Each row is where one point has got to under a steady rotation. How many ticks took it there?
The counts run from 0 to 799.
[122 102 108 140 125 126 138 174 142 106 189 169  87 145  75 119 128 115
 112 109 122 117 134 137 143 125 120 140 154 169  91 133 125 149 166 140
  80 166 106]
510
[123 131 145 131 119 107 149 179 130 101 142 148  78 147  44 145 147 114
 109 110 136 147 147 152 129 132 132 118 110 184 139  65 104 136 166 140
 111 139 139]
454
[123 134 124 138  87 152 176 122 143 117 123 113 123 154  83 145 121 112
 144  85 101 121 104 138 143  89 170 141 109 159 130  94  93 135 146 140
  62 161  84]
531
[115 129  81 128  88 115 141 104 118  93  98 115 152 171 112 160 106 128
 103  75  95 143 140  93 121  94 133 118 127 201 123 128 128  99 147 120
 106 114 104]
598
[ 94 131 125 136 141 116 158 154 137 102 156 124  90 195 110  89 142 117
  94  78 148 138 143 114 144 102 134 153 145 132 147 133  93 171 169 133
  87 142 109]
237
[148 106  81 140  94 124 137 160 123 104 121 148 115 159  86 127 129 122
 110 126 108 154 134 138 146 141 114 116 144 213 146 137 120  81 129 151
  74 127 108]
327
[145 142 112 123 143 114 131 156 126 129 136 133 120 190  76 131 122 137
  76  85 135 141 155 111 178 120 144 120 160 147 106  98  84 112 140 134
  78 131  93]
637
[133 121  84 146  75 136 148 116 139 112 135 116 149 157  75 152 113 142
 135  92  84 111 123 119 134  86 143 131 113 168  95 108 131 112 132 142
  88 159  78]
84
[124 148 103 141 114 102 150 144 120  80 132 141 100 153 129 117 162 104
  94  91 119 149 118 142 153 138  84 125 177 207 151 116 140 132 156 132
 105 102  93]
559
[125 146 137 109 100 126 155 140 124  95 142 138  90 144  91 169 116 127
 106  71 121 126 118  99 122  87 176 140 112 141 117  81 105 154 162 104
  80 146 101]
408
[178 135  91 136  96 105 110 150 124  82 152 147 102 135  74 151 159 131
 118 114 121 109 124 128 129 127 118 120 125 181  91  81 140 111 162 127
  96 112  87]
389
[101 106  82 154  89 109 150 118 134 100 128  88 138 188  98 109 143 118
 113  93 117 139 149 100  95  92 131 141 100 161 133 162 121 126 168 145
 110 138  95]
483
[ 98 147 117 129 113 106 142 137 136  71 129 150  75 152 125 140 149 127
 126  99  91  99 131 141 130  81 148 149 152 205 126 102 130 134 183 130
 112 123 119]
791
[126 109  78 146  76 121 139 151 142  67 133 150  99 159  97 105 123 146
 141 125  98 120 132 136 119 109 121 159 115 202 140 131 118 106 156 157
  97 134 121]
781
[162 126 133 139 108 126 140 170 140 123 139 129 111 184  49 139 128 138
 120  97 125 144 137 113 163 119 150 127 113 122 112  99 100 134 118 142
  73 164  84]
640
[118 122 129 135 133 118 169 149 144 104 133 109 114 207 104  83 146  94
 109  82 138 142 143 130 146 110 127 141 132 125 138 133  75 157 165 139
  97 131  87]
243
[165 111  92 110 108 116 129 179 131  75 144 179  86 145  98 128 114 128
 105 112 123 124 140 114 125 121 126 136 133 181 104 113 109 115 177 112
  93 116 110]
392
[105 110 117 142 120  93 143 145 132  70 118 137  86 172 111 113 170  90
 113 108 110 147 145 148 124 122 111 127 150 212 156 156 140 134 170 132
 122 116 106]
48
[137 111 128 135 100 131 156 127 129 121 109 110 144 178  81 146 143  67
 115  88 102 152 126 135 151 124 123  95 131 180 121 138 135 125 127 135
  96 148  53]
312
[107 111  82 122  89 118 163 148 126  75 154 168  99 132 109 120 108 125
 114 100 116 124 129 134 104 116 107 150 123 206 133 121 114 130 193 127
 105 135 136]
276
[119 129 109 136 111 100 181 127 134 120 135 115 110 182 123 133 121 114
  60  78 107 152 110 130  96 108 131 149 154 146 133 150 125 148 164 119
  74 151  95]
295
[123  85  89 118 109 137 134 151 127 120 136 132 144 173  68 128  98 109
 108  89 144 144 166  77 154 118 133 108 110 166 102 137  91 109 148 132
 102 144  96]
198
[119 153 133  99 110 119 155 135 121 107 132 127  99 145  95 171 116 119
  95  66 126 128 125  96 133  81 176 138 125 155 122  80 103 143 169 100
  84 137 106]
409
[110 107 102 118  85 134 141 133 113  93 120 131 115 122  84 155 128  82
 125 100 133 132 137 124 105 108 147 117  96 226 136 124 114 107 177 120
 105 123 113]
720
[124 135 123 143 114  97 108 161 112 102 170 140  76 149  93 153 161 135
  94  92 128 149 132  96 150 106 128 124 165 172 115 127 175 157 138 128
  92 146  97]
621
[130 119 101 148  67 102 118 131 113  75 136 113 101 147 102 160 160 133
 131 101  97 149 117  89 107  94 140 128 112 188 137 142 182 131 135 129
  99 139  84]
608
[125 113 106 123  92 133 159 123 128 119 141 118 149 141  58 150 114  90
 116  69 131 128 141 112 143 115 115 109  95 163  91  81 103 133 164 121
 121 148  92]
706
[116 142 147 134 121  82 136 159 117  91 155 132  76 157  86 155 154 123
  84  76 129 152 140 104 126 103 132 123 139 150 110 106 159 178 162 105
 126 136 108]
175
[124 120 100 121 127 121 161 137 149 124 129 135 142 190  82 138  99 123
  89  77  91 110 155 137 155 102 128 122 154 171  78 112  97 108 161 129
 102 143 101]
74
[130 123  86 153  74 115 152 132 127  78 152 132 116 118  78 142 150 122
 135 114 109 114 112 157 103 122 106 135 105 202 115  82 129 120 173 148
 103 137 110]
272
[110 121 128 131  91 111 184 150 145  93 148 142  79 153 111 142 125 119
  98  85  99 137 113 133  97  93 146 155 127 150 130 136 138 176 170 114
  87 168 117]
290
[140 119 125 152  89 131 160 123 132 126 132 107 144 166  75 151 145  80
 114  84 101 154 117 127 157 122 113 101 131 165 122 131 148 139 116 138
  96 158  55]
311
[ 99 116 120 127  97 146 196 153 143 119 140 140 122 154  71 130  87 120
 112  77 131 157 133 128 140 109 135 142 101 152 138 106  81 145 149 141
  83 169 133]
18
[117 111 120 145 102 135 162 136 153 101 155 121 138 177  72  93 142  90
 143  74 136 131 144 120 172 108 100 124 102 144 114 101  97 165 149 149
 124 147  77]
252
[151 120 111 126  68 142 160 146 135  85 121 139 131 151  75 134 113 129
 151  81 112 155 130 101 159 109 115 119  80 156 131  75 102 131 132 135
 114 137  98]
142
